In the data rows, 50 means zero.
Here are some points:
44,51,51,55,51,49,52,45,47,45,65,48,49,34,58,46,38,52,47,56,55,59,53,51,52,54,55,52,61,51,48,54,44,54,65,54,63,47,52,40,45,53,46,62,43,50,51,52
43,48,50,51,49,54,48,44,53,47,53,52,54,43,46,43,49,53,47,49,55,53,47,49,47,51,49,47,57,56,47,52,50,55,50,50,52,45,48,46,52,52,49,58,51,50,52,52
30,43,46,53,43,47,54,49,45,48,51,52,43,51,58,58,46,67,51,51,55,50,54,48,51,54,57,62,52,57,52,56,52,64,46,54,58,54,59,52,41,47,40,43,63,48,47,51
58,49,44,50,48,49,49,54,51,55,47,49,52,55,42,50,55,42,47,55,43,45,46,48,50,54,44,45,48,50,53,46,49,43,41,47,39,51,44,43,46,50,56,53,41,52,46,48
24,45,47,30,52,63,23,68,69,27,30,68,47,99,41,50,85,75,14,34,82,0,15,0,43,10,20,55,17,56,65,47,87,58,15,53,0,96,82,71,79,42,31,9,92,47,54,54
51,49,49,48,52,46,57,41,46,52,55,40,44,41,60,54,37,45,60,54,40,62,60,57,51,60,56,50,59,46,48,56,37,58,63,49,70,43,42,47,41,49,59,55,38,54,46,52
21,44,46,59,42,51,45,60,79,14,76,53,55,63,60,36,46,76,34,45,99,39,50,21,44,49,47,56,50,53,50,62,71,65,50,58,33,66,85,40,68,67,23,36,56,46,54,49
18,53,55,70,45,44,60,48,73,23,98,43,55,20,61,22,30,59,36,49,95,77,60,36,51,68,59,54,69,56,45,62,49,66,72,68,76,30,62,13,50,75,27,72,31,44,67,46
28,45,41,59,41,48,52,45,57,29,64,43,57,49,66,42,41,68,44,50,90,56,55,45,50,49,59,58,56,53,57,58,52,60,66,59,49,47,64,41,60,55,29,47,55,52,55,54
70,50,42,31,66,61,27,75,40,50,4,62,40,99,41,75,92,53,55,39,12,0,20,22,49,21,25,50,6,37,62,38,61,41,5,41,0,91,60,78,58,15,69,2,80,57,36,49
43,50,57,50,55,48,50,48,53,36,53,53,49,69,60,42,50,58,52,50,60,42,51,41,49,48,50,60,42,51,58,49,55,60,54,53,38,61,60,50,56,45,40,36,59,55,51,53
52,50,47,45,45,60,34,68,56,39,39,61,55,86,37,55,75,69,44,30,67,8,25,32,43,21,38,56,26,46,63,50,83,43,14,54,9,76,72,67,69,39,45,21,82,56,62,48
43,48,45,60,34,42,59,45,30,59,48,59,36,40,59,65,41,61,63,54,45,58,56,63,51,45,68,57,66,58,44,61,44,50,50,45,67,34,55,57,45,53,41,59,57,45,57,48
15,47,44,70,30,42,57,44,83,25,99,38,54,0,70,6,10,61,34,56,99,87,84,40,54,82,80,55,87,52,39,72,49,66,99,62,88,28,53,17,46,79,29,65,23,20,70,49
61,46,53,37,58,60,36,64,50,56,33,58,45,90,36,58,79,55,43,41,39,7,29,23,48,32,34,52,22,52,63,37,67,52,22,43,7,82,60,63,59,35,50,23,78,60,47,47
71,44,55,33,64,54,53,40,37,63,29,46,52,59,54,64,57,45,56,46,14,33,45,68,56,42,41,47,40,35,50,42,46,47,39,39,43,52,39,68,60,35,66,44,50,49,40,49
76,52,55,47,54,50,61,42,30,80,25,49,45,43,39,69,56,33,63,53,2,56,47,69,52,47,41,42,51,51,48,49,38,35,46,39,57,40,22,62,39,39,73,60,42,51,42,50
22,48,43,48,51,61,44,54,66,29,62,62,53,78,58,42,61,76,27,39,87,30,45,24,49,36,42,61,36,56,44,52,74,60,45,61,20,72,73,59,77,50,22,35,75,42,56,48
69,54,49,43,53,52,45,60,38,59,29,59,51,64,35,55,68,46,56,45,34,34,37,52,49,39,48,42,37,43,55,47,56,45,25,43,38,57,47,64,49,39,58,33,57,58,47,48
50,51,50,46,47,49,48,52,57,47,53,48,52,49,50,46,47,51,47,49,56,50,51,48,46,52,52,49,59,51,50,47,48,52,57,51,51,48,54,40,48,54,51,57,43,49,48,53
44,57,39,45,44,51,40,67,68,34,53,44,61,62,38,40,65,57,38,42,83,32,37,37,51,41,44,51,40,47,53,49,73,54,37,55,28,71,80,35,69,45,35,31,60,60,55,48
13,42,46,54,51,55,30,73,70,6,73,57,45,93,56,33,73,82,30,30,99,14,36,8,41,40,49,62,29,50,68,42,76,73,34,68,1,85,95,53,76,44,22,8,82,64,56,56
40,51,50,56,49,46,51,48,52,43,60,53,50,50,62,46,44,56,45,46,66,53,54,46,49,53,56,56,54,51,49,54,52,57,56,52,54,49,60,48,52,54,40,51,53,45,55,52
44,54,56,59,39,44,72,28,49,51,77,34,54,0,70,45,17,37,57,64,59,99,71,83,50,77,71,58,82,49,33,59,29,51,88,50,99,8,35,27,42,69,49,86,15,41,52,52
12,51,42,63,31,56,45,53,51,15,69,61,50,48,56,36,42,84,27,46,99,44,55,40,42,38,64,61,41,60,51,65,69,70,53,68,36,50,98,54,69,60,3,44,77,46,65,36
88,56,51,41,54,53,68,42,28,83,24,46,48,28,39,70,44,22,74,58,0,63,58,91,55,61,48,42,56,50,47,48,31,33,54,29,77,27,13,58,25,38,79,68,31,51,43,49
57,50,53,50,50,48,54,50,49,56,47,49,44,50,51,55,47,46,54,53,38,49,50,53,50,45,47,45,49,45,48,49,43,48,55,49,53,52,43,46,39,53,58,53,45,49,48,50
32,50,50,59,47,50,52,51,55,37,63,47,47,41,61,38,38,62,45,52,72,54,55,39,45,59,61,52,59,47,54,58,53,60,66,59,58,44,62,41,50,53,41,53,48,49,50,49
46,52,41,50,52,55,53,51,59,49,55,50,51,49,40,43,52,52,45,52,56,48,45,56,49,64,49,38,59,52,49,56,51,42,58,55,58,39,52,42,57,53,58,66,39,50,49,59
53,46,54,52,54,54,52,49,49,60,51,47,47,45,45,50,52,44,51,54,41,54,54,47,44,56,48,45,59,54,47,51,36,44,52,50,55,49,41,46,45,53,54,61,45,51,50,53
57,45,45,48,49,54,26,76,51,32,21,64,52,99,32,57,90,74,42,31,61,0,20,25,38,24,33,47,7,47,67,31,78,44,0,49,0,87,80,79,74,26,31,6,87,64,52,49
59,47,49,42,55,51,53,47,46,56,40,46,50,52,54,54,52,44,55,49,35,46,50,57,53,52,50,50,43,48,53,49,47,52,48,43,48,58,45,58,52,45,56,47,52,49,46,53
56,57,53,45,47,55,55,51,44,61,35,52,47,58,50,59,52,42,51,51,35,51,49,52,53,53,50,49,48,56,55,50,44,47,54,45,54,52,49,57,36,50,52,51,54,49,43,51
43,48,49,53,45,42,48,46,45,44,56,48,44,46,63,53,44,58,50,53,56,54,54,49,48,51,54,52,57,48,52,53,45,58,60,51,58,46,53,47,43,48,50,50,51,47,49,46
35,45,42,38,61,72,3,95,84,18,27,66,65,99,27,45,99,88,24,8,86,0,12,0,45,0,8,54,0,62,81,27,99,50,0,41,0,99,99,81,99,25,24,0,99,81,44,49
46,36,60,37,64,50,49,52,35,30,28,55,37,97,63,67,58,65,56,48,37,22,48,43,52,40,52,50,25,41,65,45,52,57,23,39,28,80,48,78,59,34,56,18,73,71,41,48
83,46,49,38,61,48,50,58,33,74,11,57,49,74,35,74,68,37,57,48,5,26,41,58,49,36,35,42,29,48,61,30,51,34,28,41,32,61,32,72,44,32,77,36,59,56,42,52
73,48,48,43,50,45,57,46,18,81,10,67,48,74,42,79,63,53,65,51,0,29,46,69,46,37,47,45,42,48,56,42,45,47,36,42,43,52,36,76,43,30,60,46,67,55,49,52
4,53,45,69,39,46,41,63,77,8,97,51,56,43,67,20,36,72,31,48,99,55,60,22,49,58,59,60,63,57,57,65,67,70,67,77,50,52,87,22,72,64,11,51,46,47,68,47
35,49,49,49,54,52,44,54,54,35,55,50,53,63,64,48,46,60,47,39,68,36,49,41,52,44,56,61,44,50,53,52,58,60,45,50,36,61,67,54,58,50,36,35,62,45,50,54
64,49,49,37,64,55,38,43,49,62,33,55,46,82,37,67,76,51,47,43,25,24,31,29,49,25,37,53,38,57,63,35,52,42,23,42,11,67,55,58,59,41,58,40,62,63,42,52
37,57,48,59,41,48,50,52,61,37,71,46,54,32,53,38,41,54,44,51,75,67,53,52,49,57,53,55,58,50,44,53,58,54,57,56,63,44,59,36,54,61,39,57,39,49,57,48
58,57,53,59,52,44,72,23,44,57,65,45,59,0,54,45,18,26,71,69,37,99,72,90,52,75,61,52,78,50,34,58,19,43,77,49,99,12,19,31,30,62,63,94,10,43,51,49
55,52,55,53,50,44,55,40,47,57,57,42,47,29,58,49,41,39,60,59,39,70,61,65,54,63,59,47,64,47,51,56,36,48,64,50,78,38,40,42,35,52,57,62,33,48,49,50
54,42,54,53,51,46,47,38,45,64,51,42,49,40,56,49,46,44,51,56,37,61,53,54,50,60,49,45,61,49,45,53,39,46,65,47,57,39,36,52,40,54,59,66,38,48,45,55
46,53,48,53,47,53,47,49,53,53,52,51,45,53,48,49,53,49,50,48,44,53,41,46,45,49,40,52,59,58,52,54,50,43,61,48,47,55,44,38,45,54,58,60,44,49,46,46
91,59,48,48,50,49,55,48,26,79,22,52,54,35,33,66,55,25,63,58,3,57,47,90,57,50,51,38,51,45,48,42,41,28,41,36,67,36,25,56,27,43,77,56,46,52,46,48
7,43,37,48,50,51,26,76,79,2,63,56,52,93,61,28,73,83,21,26,99,3,39,2,42,38,45,60,27,58,69,45,89,73,24,67,0,83,99,55,90,52,14,15,83,56,60,48
56,48,55,42,57,44,58,47,41,58,45,45,45,50,59,62,46,44,59,55,36,53,49,56,55,59,56,48,55,45,47,52,38,48,61,46,60,47,41,52,42,46,59,51,47,51,47,56
45,47,43,58,46,52,43,57,61,41,67,39,49,44,47,42,45,54,41,52,63,50,45,43,50,59,52,54,56,56,48,51,62,48,55,58,46,47,53,41,52,59,41,54,43,52,57,50
25,54,50,56,45,47,46,54,70,30,81,45,59,40,58,27,42,63,41,50,93,60,57,34,49,59,60,56,59,50,53,57,58,63,55,60,49,50,72,30,61,63,33,55,47,49,52,55
75,53,45,49,48,58,38,66,41,57,13,54,54,70,28,59,79,51,51,41,28,17,36,48,46,33,38,49,29,47,51,39,67,37,17,46,24,64,50,69,61,37,61,31,66,61,44,46
52,52,54,56,42,48,62,36,44,62,57,43,52,17,53,50,31,39,56,63,33,81,65,69,53,62,60,46,72,51,40,54,36,43,75,52,84,26,35,38,29,59,57,74,27,45,49,50
34,51,45,55,49,63,36,73,74,21,62,52,54,69,44,28,64,69,23,36,98,27,40,23,45,41,46,56,41,54,58,47,83,58,28,64,17,70,78,36,68,54,34,29,62,51,58,45
61,49,52,45,52,47,57,38,39,67,40,47,48,42,44,58,51,38,59,54,22,56,51,60,51,48,43,44,57,51,43,49,39,43,52,42,61,42,28,52,37,51,63,62,44,49,45,48
53,56,52,74,38,36,61,53,47,41,65,47,44,14,62,43,31,44,61,58,59,73,70,69,58,68,67,47,63,56,57,64,43,46,78,59,92,27,49,34,32,61,53,63,33,47,57,54
19,52,33,41,36,58,11,99,79,0,43,74,57,99,32,32,99,97,24,15,99,0,4,0,41,14,35,72,0,49,79,35,99,68,0,68,0,99,99,76,99,39,3,0,99,58,66,53
75,48,52,29,63,56,42,58,35,56,15,58,45,94,42,71,73,37,51,43,21,8,32,45,47,39,39,48,20,44,64,30,52,48,25,44,14,77,52,75,52,32,62,22,69,65,38,45
40 more points follow, each with its number after it:
48,52,51,51,49,50,53,43,49,54,58,44,53,38,53,46,43,46,50,50,51,59,52,51,52,55,51,47,58,51,45,50,47,51,58,49,60,44,44,43,46,55,50,60,44,44,51,51 0
55,48,49,46,51,48,54,48,42,58,46,52,46,50,49,56,49,47,56,51,43,49,48,54,51,45,47,46,50,49,49,49,48,48,46,48,48,49,48,54,48,44,53,53,56,50,49,48 1
43,51,46,55,48,48,40,62,54,39,63,53,60,39,44,38,48,62,46,47,66,48,50,47,52,54,51,50,48,53,58,51,55,54,47,53,48,50,58,38,56,55,43,48,53,45,59,48 2
62,49,56,57,50,43,65,42,46,62,53,44,49,18,51,50,35,33,62,57,29,80,63,69,57,64,54,44,67,48,47,53,34,46,69,49,80,34,33,45,32,54,65,68,27,43,51,51 3
20,47,44,59,45,68,37,56,76,39,81,45,61,40,30,18,53,60,32,50,99,57,43,26,39,50,43,55,62,56,37,55,79,57,41,72,33,52,58,30,72,65,26,51,52,47,58,47 4
27,52,51,59,41,49,51,47,56,37,67,49,54,37,59,38,37,62,44,51,81,65,56,50,43,53,56,52,62,50,46,64,52,57,61,60,62,42,64,37,50,61,28,57,53,43,58,53 5
36,49,51,54,44,48,51,54,58,46,67,48,54,46,49,38,52,50,41,50,63,54,53,41,49,54,49,50,57,50,50,58,48,52,56,54,52,46,55,40,51,57,40,54,47,46,54,52 6
35,46,36,41,47,62,16,84,62,7,41,72,52,99,35,35,99,93,27,25,99,0,16,0,40,11,40,62,0,58,72,40,99,62,0,63,0,99,99,78,96,30,20,0,99,61,55,41 7
41,55,41,48,36,52,33,76,67,23,55,62,57,79,37,36,67,75,22,45,80,18,42,24,45,32,45,52,34,51,69,56,72,54,35,47,13,76,78,55,59,55,31,24,74,55,59,47 8
44,56,51,43,57,51,42,56,52,38,35,55,52,73,51,52,58,51,52,38,68,28,42,45,44,40,53,55,23,46,47,48,60,57,32,49,26,67,71,63,71,38,40,20,74,58,50,38 9
26,58,52,67,39,47,55,42,69,30,83,42,59,24,68,32,34,64,46,49,99,75,56,49,45,62,65,57,67,45,44,56,59,55,67,64,73,38,63,28,62,65,23,62,37,45,60,50 10
10,57,49,58,35,46,46,44,56,22,81,46,49,32,64,27,31,82,41,54,99,64,60,41,52,52,64,67,64,50,47,62,58,81,71,65,64,45,82,30,52,68,21,52,52,44,60,56 11
72,55,59,52,47,43,77,25,22,92,34,45,49,0,44,68,24,19,82,59,2,90,66,99,60,57,61,32,73,44,29,53,16,41,72,30,99,11,18,55,34,56,79,85,17,37,45,54 12
89,48,52,37,69,49,62,52,28,71,19,49,41,71,48,81,60,29,70,44,0,42,44,60,60,47,52,40,37,42,58,39,35,39,44,43,45,54,26,65,36,30,76,40,52,50,46,52 13
50,53,41,55,37,56,41,64,51,46,44,55,55,58,45,52,64,56,42,46,58,35,40,53,43,41,45,44,42,50,49,49,63,46,31,52,27,55,60,53,58,47,46,33,58,48,52,46 14
71,45,54,44,55,52,56,48,44,73,37,46,49,42,42,61,53,31,55,59,14,64,50,62,53,52,42,43,57,48,45,44,37,38,56,43,60,41,30,50,36,48,71,62,35,55,44,56 15
84,47,50,44,52,49,60,46,16,78,3,61,35,68,43,88,69,41,68,52,0,25,39,60,53,32,46,38,35,47,56,42,30,43,28,29,37,54,27,81,31,29,75,40,65,59,50,46 16
52,46,50,47,56,55,51,54,51,62,43,56,48,66,44,61,60,52,46,46,37,37,38,40,51,42,42,50,45,55,55,43,59,50,43,49,27,58,44,61,47,46,53,49,59,51,44,53 17
77,49,53,33,61,52,48,53,35,59,12,57,44,86,48,73,60,44,59,43,6,16,35,54,53,40,45,47,22,43,64,38,45,44,32,31,29,69,37,77,46,30,69,26,66,61,38,47 18
80,51,52,46,58,50,60,38,37,86,43,42,53,27,43,70,35,18,67,64,0,82,53,74,54,65,50,38,70,53,42,38,20,37,76,35,79,21,7,45,18,42,76,89,23,45,48,51 19
96,55,61,36,68,47,72,33,17,89,31,43,48,16,60,69,21,8,81,70,0,99,72,96,71,74,61,40,64,44,36,63,11,43,70,34,99,17,5,56,19,41,97,76,12,43,34,48 20
13,62,49,70,48,58,30,63,99,18,99,31,73,26,50,3,40,66,29,46,99,75,63,34,48,65,61,55,61,55,49,65,72,60,63,69,63,39,74,13,65,86,20,55,37,32,59,38 21
16,49,46,47,50,52,31,68,84,0,82,50,52,74,57,28,51,71,42,45,99,24,41,14,49,44,54,70,44,41,58,56,66,68,54,62,22,65,82,37,66,54,19,29,62,46,60,68 22
48,51,43,41,51,58,46,54,43,49,26,64,47,90,42,61,71,65,50,41,42,14,38,40,47,26,46,58,26,49,64,46,64,62,17,45,16,75,60,77,61,31,40,24,85,66,51,44 23
37,46,46,48,48,53,41,58,62,34,61,51,51,61,51,41,61,62,43,46,72,37,47,29,49,47,50,52,47,52,57,47,61,58,44,54,31,62,65,44,58,49,41,42,54,53,53,55 24
81,46,59,49,60,46,57,32,31,85,19,46,31,33,52,67,38,26,59,62,0,68,55,73,59,66,32,36,56,48,40,48,22,35,68,35,69,28,0,60,21,50,83,82,24,45,32,56 25
51,48,52,54,41,46,38,58,58,51,61,46,49,44,42,40,50,53,45,55,66,63,48,50,48,57,57,46,49,50,50,54,56,45,46,56,57,50,51,46,54,57,43,57,36,44,58,50 26
24,45,49,63,47,47,53,48,66,27,82,45,59,33,58,31,37,63,41,51,91,67,58,45,47,59,53,62,64,47,40,61,55,55,60,64,61,48,63,43,67,64,30,61,46,47,59,42 27
58,56,50,45,58,40,56,42,52,46,55,46,42,31,60,59,23,36,67,60,44,71,73,77,60,84,73,49,73,38,39,55,38,38,88,48,89,44,42,40,29,54,59,66,33,45,45,47 28
28,60,47,64,44,47,38,73,77,16,77,47,55,44,48,26,48,56,25,50,99,56,44,27,48,56,54,54,54,53,49,54,69,56,46,69,48,53,73,31,64,66,31,49,46,51,60,38 29
67,53,52,42,58,50,48,55,35,66,25,55,43,62,38,67,65,38,60,51,8,37,42,52,55,43,42,42,39,47,59,38,44,39,37,40,41,60,36,62,34,36,72,47,58,55,46,51 30
22,47,45,58,43,54,36,56,70,33,70,56,53,59,48,31,55,72,33,41,94,41,42,25,44,43,47,57,48,58,50,57,68,60,45,60,29,55,70,45,67,61,26,40,65,48,61,47 31
11,46,42,63,27,54,48,51,71,30,96,53,61,25,57,18,26,65,34,52,99,77,60,42,49,58,59,63,74,55,38,61,67,61,69,73,67,37,78,25,66,79,5,67,52,37,64,42 32
59,47,51,40,55,52,54,52,43,57,34,52,44,69,51,61,56,45,51,46,26,30,44,51,53,44,50,50,39,52,55,44,49,48,46,41,42,58,44,65,46,36,63,38,57,56,42,50 33
74,51,51,42,63,44,69,34,39,70,39,41,39,26,55,64,34,21,68,58,8,80,67,84,61,66,53,47,64,41,41,42,24,42,68,39,87,33,23,52,31,47,75,67,30,45,43,53 34
93,47,49,27,67,59,54,46,30,85,11,56,38,76,32,77,77,31,56,48,0,22,40,45,51,45,35,44,34,45,55,36,38,32,34,33,24,66,21,76,37,33,82,44,61,63,31,49 35
49,49,48,46,50,49,45,53,50,43,46,54,47,64,49,52,58,54,48,43,54,34,43,43,49,43,47,54,41,50,56,45,54,52,43,48,36,63,57,53,54,47,49,38,59,50,47,55 36
0,55,59,92,33,38,64,30,76,14,99,17,62,0,87,11,0,60,44,68,99,99,91,61,47,96,80,63,99,53,27,85,29,66,99,77,99,5,74,0,43,98,4,98,7,28,67,59 37
69,48,54,40,51,49,52,51,40,75,32,55,38,57,38,62,58,39,54,50,10,48,47,51,51,40,44,42,39,51,48,46,45,35,48,35,47,47,27,52,43,48,75,54,51,60,37,56 38
50,49,56,47,60,48,49,53,47,45,33,50,56,77,58,61,53,50,53,49,54,35,45,46,43,47,50,56,45,44,47,46,51,50,49,52,40,68,52,62,55,39,51,32,61,57,37,50 39
Which three of these numbered points are nearest to each point below by angle, seen from the average point of the first points? Their numbers follow each, nearest first.
82,53,52,43,48,51,48,50,34,73,23,55,50,44,36,65,57,31,63,56,8,46,44,69,55,51,43,46,48,48,50,48,41,32,39,37,54,41,28,64,38,40,74,54,46,51,50,48 > 38 15 30
49,52,47,44,56,47,50,53,50,41,44,53,51,62,53,49,55,54,50,45,57,43,46,49,49,47,47,49,40,48,49,47,56,54,39,49,39,59,57,55,57,47,44,38,59,50,49,49 > 9 23 36
0,55,39,84,15,39,56,42,78,11,99,38,53,0,78,14,9,85,33,68,99,99,72,40,48,77,76,67,87,60,34,82,52,66,99,77,97,7,92,6,50,85,0,76,36,26,73,49 > 5 37 10
24,49,46,56,42,51,40,59,64,27,66,55,55,59,54,33,55,71,40,41,95,42,46,33,45,42,50,56,47,56,53,53,72,63,40,55,35,60,80,47,68,56,23,38,68,49,59,49 > 31 22 24
64,49,57,40,59,49,55,50,41,60,39,48,46,56,52,61,50,39,62,56,23,45,47,56,53,50,51,46,47,50,55,48,42,43,52,42,54,55,35,62,39,44,65,43,47,56,46,49 > 13 38 15
7,56,31,53,44,65,9,95,76,0,41,81,49,99,33,27,99,99,11,5,99,0,0,0,31,4,41,73,0,52,81,36,99,62,0,71,0,99,99,72,99,36,5,0,99,70,72,38 > 7 8 9
20,49,48,65,38,47,50,44,71,31,89,48,56,25,53,21,36,64,33,54,99,68,57,29,47,51,57,57,68,58,32,63,53,69,68,67,60,40,67,22,58,69,27,67,40,46,57,55 > 32 27 10
48,47,39,47,38,53,30,66,57,40,32,71,57,82,29,47,89,75,47,32,69,7,31,31,45,28,43,55,22,47,65,40,83,51,7,56,7,76,85,73,73,36,40,14,86,63,60,46 > 7 23 8
54,55,54,55,54,47,43,51,52,33,53,49,52,67,61,47,50,45,58,52,60,39,49,47,51,53,47,68,33,32,61,44,52,51,43,52,45,70,62,47,56,37,54,31,60,52,45,51 > 39 9 36
43,53,42,45,50,56,45,54,51,61,39,60,52,78,36,63,70,50,45,40,48,25,39,32,44,34,31,47,36,51,52,41,64,47,34,49,30,60,62,63,61,43,46,36,68,52,48,45 > 23 36 17
52,47,51,50,51,52,47,50,54,44,48,57,49,64,51,49,57,66,36,45,56,33,41,37,47,46,45,47,45,50,51,49,54,58,47,51,29,63,58,51,51,50,51,45,58,54,47,50 > 36 8 7
46,44,38,46,49,52,39,52,48,55,34,60,52,72,35,57,64,57,41,47,52,25,35,44,46,35,42,52,31,52,52,50,61,50,26,43,13,63,61,66,61,48,44,33,71,52,54,44 > 23 14 36
33,51,52,61,45,53,36,61,76,31,74,46,56,44,53,31,49,61,36,44,92,44,50,30,49,53,50,56,51,53,52,54,65,56,50,59,40,53,72,38,67,61,34,44,51,50,62,53 > 29 31 21
31,50,50,54,43,47,51,43,64,37,65,57,45,36,51,41,44,63,46,48,71,61,59,48,49,55,58,56,61,58,38,60,48,57,55,52,52,43,60,47,54,59,32,61,55,41,60,53 > 5 32 37
85,54,58,34,68,51,67,26,19,94,20,45,49,31,47,77,39,16,75,61,0,72,60,90,56,62,52,40,60,44,38,38,14,36,57,31,86,31,7,65,30,39,93,71,35,45,30,53 > 20 34 25
53,47,47,45,50,51,53,48,42,53,40,54,48,49,43,55,57,52,53,49,36,48,49,53,50,50,47,49,46,52,51,52,50,48,42,46,49,50,43,55,47,48,56,49,50,50,52,46 > 38 1 15
0,47,44,69,30,40,42,52,67,0,94,51,48,32,69,23,39,89,43,48,99,53,65,24,47,57,66,65,59,55,58,70,67,74,68,79,47,55,92,32,69,64,5,40,64,42,71,51 > 11 32 27
53,42,50,53,58,35,53,48,41,61,42,52,53,62,64,59,47,46,51,53,34,43,51,54,54,52,50,54,51,44,61,57,39,49,64,46,55,49,57,63,43,39,58,49,50,47,51,48 > 20 34 25
42,46,53,56,52,50,56,40,46,53,59,47,52,38,55,48,39,46,42,55,52,65,53,47,47,55,47,54,60,57,44,52,42,50,62,56,62,40,40,49,45,56,43,61,40,47,50,56 > 0 3 37
27,50,43,58,45,51,40,55,63,24,64,58,56,57,49,32,55,70,45,39,96,43,45,44,44,45,53,60,43,57,45,58,70,58,37,58,34,56,75,49,66,54,25,43,69,49,62,45 > 31 22 29
42,51,48,59,42,53,46,54,62,37,63,46,50,48,45,38,52,57,40,46,72,50,46,39,50,50,50,50,51,53,48,53,62,48,50,58,45,52,66,37,55,59,43,50,49,50,54,49 > 29 21 4
75,48,58,45,60,52,58,35,44,77,48,47,52,24,44,64,40,24,55,55,16,76,59,64,50,66,47,42,67,41,45,48,24,38,61,37,68,33,12,46,42,57,81,73,22,50,43,55 > 19 15 34
17,59,58,63,39,45,53,34,68,13,87,49,65,11,72,25,27,63,44,52,99,95,74,69,55,73,74,68,72,42,31,69,62,62,91,64,86,35,63,17,73,79,28,72,40,33,65,48 > 10 5 37
0,56,49,73,34,54,44,51,85,9,99,49,55,17,70,8,34,77,31,52,99,67,57,23,47,66,61,65,71,56,43,65,55,70,74,73,55,35,75,17,64,79,14,53,36,38,50,47 > 32 21 11
13,52,54,74,35,36,72,44,74,22,99,29,52,0,91,24,0,50,44,69,99,99,94,62,42,89,84,62,90,50,28,74,31,65,99,77,99,2,62,6,42,83,26,82,8,33,55,54 > 37 10 5
22,50,55,68,40,51,35,64,99,21,99,42,56,24,48,12,26,60,25,41,99,65,67,28,49,58,62,54,68,59,45,58,72,64,75,77,56,43,77,9,67,75,27,51,36,48,61,58 > 21 32 29
56,49,49,47,53,53,46,50,50,53,39,50,56,53,50,47,55,48,56,43,56,45,41,52,46,50,57,56,40,58,48,40,60,50,39,49,45,49,49,55,60,48,42,36,60,49,48,41 > 9 18 13
52,51,55,52,46,47,59,41,46,58,45,45,53,33,53,55,40,44,62,53,42,65,61,68,52,53,58,53,55,46,44,56,40,46,61,45,68,32,47,55,46,52,48,53,43,48,52,53 > 12 3 34
97,41,55,17,74,58,52,48,17,99,0,62,43,98,23,93,73,21,59,40,0,5,28,47,50,21,14,38,28,45,60,33,27,32,14,22,14,70,1,94,38,18,95,38,65,77,33,50 > 35 18 16
99,43,75,4,79,40,80,27,0,99,0,43,23,77,41,99,53,0,94,60,0,44,42,99,72,46,48,20,35,34,66,36,0,11,46,2,78,49,0,99,0,0,99,61,41,64,11,48 > 13 30 16
63,52,46,49,52,49,54,47,40,61,42,49,51,40,45,56,56,44,60,55,37,63,52,68,56,50,52,46,49,45,46,50,42,44,45,42,60,35,37,56,52,50,56,54,45,52,51,46 > 12 20 34
38,49,50,55,45,45,48,46,58,40,59,52,52,49,53,46,50,58,47,48,67,50,48,46,48,54,50,55,53,54,49,50,54,54,46,58,48,52,57,48,61,52,39,51,53,50,58,49 > 27 10 32
67,40,51,41,57,54,49,52,31,62,18,51,41,91,50,70,69,57,59,47,26,12,42,44,51,34,40,46,27,49,60,41,51,45,36,49,31,73,54,74,48,28,60,32,71,58,41,50 > 18 33 35
60,45,54,37,56,50,49,57,39,50,26,62,42,83,50,68,63,56,56,45,32,18,38,44,51,36,51,51,33,48,61,38,53,51,36,45,27,69,54,72,49,29,62,27,76,54,42,51 > 18 23 33
65,47,53,45,51,51,58,40,36,75,33,44,39,49,39,65,49,38,56,48,13,54,52,63,54,52,41,38,57,52,48,45,36,44,49,40,54,40,25,54,38,45,72,65,42,52,45,52 > 25 15 19
67,47,53,33,56,49,51,57,43,66,27,48,45,69,50,68,56,39,53,50,14,36,49,49,52,51,47,46,33,44,60,37,44,45,48,37,45,60,34,65,43,37,65,40,55,55,39,49 > 33 13 30
3,49,37,62,39,48,42,59,81,1,97,48,62,52,62,15,34,89,27,51,99,59,55,14,47,50,64,63,55,61,53,68,75,71,68,72,46,58,97,25,71,84,0,42,49,43,60,49 > 29 11 21
78,52,50,44,49,47,55,48,32,73,26,49,49,41,39,64,56,32,60,55,10,54,47,69,53,52,46,43,47,49,48,45,42,33,42,39,57,43,32,60,40,41,66,55,44,53,46,46 > 15 38 1
38,64,42,54,41,51,27,71,79,27,64,54,69,66,51,28,69,49,32,37,99,36,39,27,43,42,44,53,34,54,62,47,89,43,24,57,25,58,71,45,66,63,34,28,63,57,56,38 > 8 31 24
76,51,50,45,60,60,44,53,45,70,31,55,50,66,29,55,67,35,48,45,23,33,38,45,52,37,37,48,43,49,50,39,51,39,35,41,33,57,34,55,48,42,72,51,50,58,41,50 > 35 30 38
15,55,45,65,41,50,39,61,65,20,61,54,51,64,52,32,57,80,43,40,99,33,46,30,42,40,61,61,38,55,56,53,71,62,34,61,26,65,88,49,77,56,22,36,73,48,59,48 > 31 22 24
65,53,33,42,44,56,24,70,41,54,17,58,49,73,21,58,91,54,50,36,34,14,26,47,50,22,36,47,19,42,61,38,75,35,1,37,10,68,58,76,62,31,60,22,66,64,53,39 > 23 14 18
43,56,51,47,52,46,48,52,54,36,55,47,56,57,53,51,51,47,49,47,59,49,48,49,50,54,50,56,43,44,56,47,53,49,52,56,45,56,58,42,54,42,47,38,53,53,49,53 > 10 22 28
41,52,53,63,41,49,60,32,54,51,74,44,52,9,47,35,25,50,44,57,64,85,70,61,47,64,57,51,79,52,39,63,38,48,72,54,87,26,35,29,43,64,46,80,23,41,55,49 > 0 37 3
53,52,50,52,53,53,51,45,42,50,44,52,47,51,51,55,51,50,59,48,45,49,49,59,52,50,49,50,46,50,47,44,48,52,44,50,50,51,49,59,53,45,53,53,54,49,48,49 > 1 20 12
38,48,49,51,51,55,40,58,59,37,62,52,50,64,55,45,57,62,42,43,70,41,48,29,48,47,44,58,49,50,56,48,64,53,42,49,30,66,64,43,61,52,41,39,61,53,52,54 > 24 22 31
29,55,50,62,42,49,44,48,63,33,78,50,50,31,59,36,32,54,43,50,80,69,59,42,52,62,57,50,68,55,45,53,51,53,66,60,65,42,61,30,48,62,41,60,41,42,58,50 > 10 37 5
45,53,50,62,49,43,59,43,56,57,66,46,50,32,48,37,42,48,56,53,62,74,56,51,52,65,51,49,67,50,43,56,43,46,70,60,63,33,43,36,43,64,45,71,29,46,51,56 > 0 3 37
